One turn sends every row of this set to another row. A few are shown first. Where does it send the rows asked after them?
Nomi: |   20 |   57 | -161 |  -73 |  149 |  -10 |  -90 | -166 |   92 |  -35 |   38 |  167 |  -95 |
sog: |   62 |   64 | -143 |   25 |  234 |   93 | -108 | -256 |   95 |   36 |   -9 |   49 |  -91 |
tabi: |  106 |  178 |  -28 |    6 |  253 |  -80 |  184 |  -38 | -137 |  167 |  156 |   -7 |  -71 |
seri: | -179 |   33 | -165 | -114 |  188 |   59 | -112 |   -5 |  169 |  174 |  110 |  115 |  146 |
lopi: | -146 |   77 | -144 |  -48 |  114 |  330 |   61 | -248 |  -31 |  196 |  178 |   29 |   -7 |
Dasi: |  -63 |   14 |  -79 | -200 |  151 |  150 | -128 |   -9 |   99 |  204 |  219 |  147 |  109 |
lizu: | -100 |  -42 | -205 |   75 |  122 |   61 |   27 |  -90 |  -37 |  -87 |  -15 |   62 |  244 |
sako: |   91 |   40 | -158 |   62 |  281 |  120 |  319 | -213 |   56 |  161 |  -68 |   72 |  115 |
kopaf: |   92 |   55 |  -93 |   68 |  355 | -142 |   65 |  -47 |  189 |  205 |   65 |  108 |  113 |
Nifu: |  -84 |   81 |   47 |  -72 |  161 |  295 |  183 | -225 |   74 |  201 |  219 |   21 |   -5 |
vabem: |  112 |  -74 | -114 |   80 |  265 |  198 |  341 |  -51 |  -13 |  122 |  -29 |  105 |  110 |
rapo: | -114 |  -73 | -205 |  119 |  128 |   76 |  139 | -128 |   51 | -116 |   60 |   91 |  157 |
mabi: |   70 |  -69 |  -94 |  -46 |  235 |  150 |  -38 |   21 | -137 |  253 | -103 |   19 |   84 |
bugu: | -165 |   -5 |  119 |   90 |  225 |   10 |  162 |  -85 |  -90 |  169 |  269 |   15 |  174 |
kote: |  -56 |  156 | -298 |  -93 |  128 |   93 |  289 |    3 |   93 |  107 |  117 |  106 |   54 |
padut: |  -85 |  -39 | -184 |  -27 |   87 |  -26 |   63 |  -65 |   81 | -102 |  -26 |  140 |  208 |
nupav: |  -90 |  164 | -257 | -158 |   85 |   38 |  155 |  -45 |  189 |   98 |    5 |  102 |   79 |
Dit: |  -42 |   98 |    7 |  -93 |  131 |  319 |  209 | -187 |   45 |  249 |  161 |   52 |  -38 |
gebo: |  119 |  -58 |  -43 |  -17 |  247 |  184 |  -26 |   -5 | -158 |   59 |   -4 |  -57 |   42 |
rorar: |  139 | -125 |  -28 |  -53 |  234 |   95 |  -73 |  -78 | -146 |  135 |  -10 |   34 |  184 |
loku: | -156 |  -11 |   66 |   86 |   30 |  -40 |  165 |  -92 | -129 |  126 |  187 |  142 |  125 |
lezug: |   98 |  -71 |  -19 |   16 |  219 |  170 |  -45 |  -42 | -210 |  106 |   -6 |   -3 |   22 |
resop: |  -85 |  -15 |  -53 | -171 |  144 |   33 |  -66 |   57 |   88 |  187 |  187 |   50 |  179 |
Tata: | -185 |  -34 |  119 |   87 |  200 |   51 |  128 |  -83 |  -81 |  214 |  235 |   58 |  206 |
toki: | -160 |  -58 |  -48 |  109 |  191 |   23 |  181 |  -38 | -126 |  169 |  315 |  134 |  198 |
rika: |  -50 |   46 | -155 |   52 |  291 | -130 |   40 |  -46 |  195 |  102 |  133 |  236 |   48 |
gek: |   73 |  153 |  -61 |  -74 |   88 | -106 |  193 |   -9 | -174 |  235 |   27 |   42 |  -16 |
pazoz: |  164 |  156 |  -65 | -107 |  197 |  -72 |  133 |  -62 | -102 |  257 |  209 |  115 |  -89 |
tet: |   88 |  192 |    7 |   67 |  262 |  -77 |  194 |  -72 | -127 |  236 |  155 |   26 |  -57 |
Barim: |  79 | -79 | -62 |  57 | 292 | 224 | 346 | -72 |  60 | 104 |   6 |  48 | 117 |
gunog: |   53 |   19 |  -42 |   77 |  284 | -145 |  104 |  -92 |  144 |  140 |  152 |  226 |  168 |
Punu: |   73 |  175 | -107 |  -49 |  171 |   10 |  -60 | -284 |   38 |   52 |    3 |   86 |  -88 |
sefas: |   23 |  -73 | -136 |  124 |  279 |  184 |  271 |  -98 |   95 |  239 |  -28 |  182 |   63 |
sepel: |  -99 |   37 |   -3 |    7 |   82 |  251 |  128 | -262 |   37 |  217 |  144 |  182 | -105 |
Kom: |  -49 |  155 | -214 | -145 |   35 |   66 |  229 |  -31 |  102 |   58 |  178 |   64 |   -5 |

loku goes to mabi
bugu goes to gebo
resop goes to sog
Now find these:
lezug goes to Dit
padut goes to seri
lopi goes to pazoz
lizu goes to Dasi

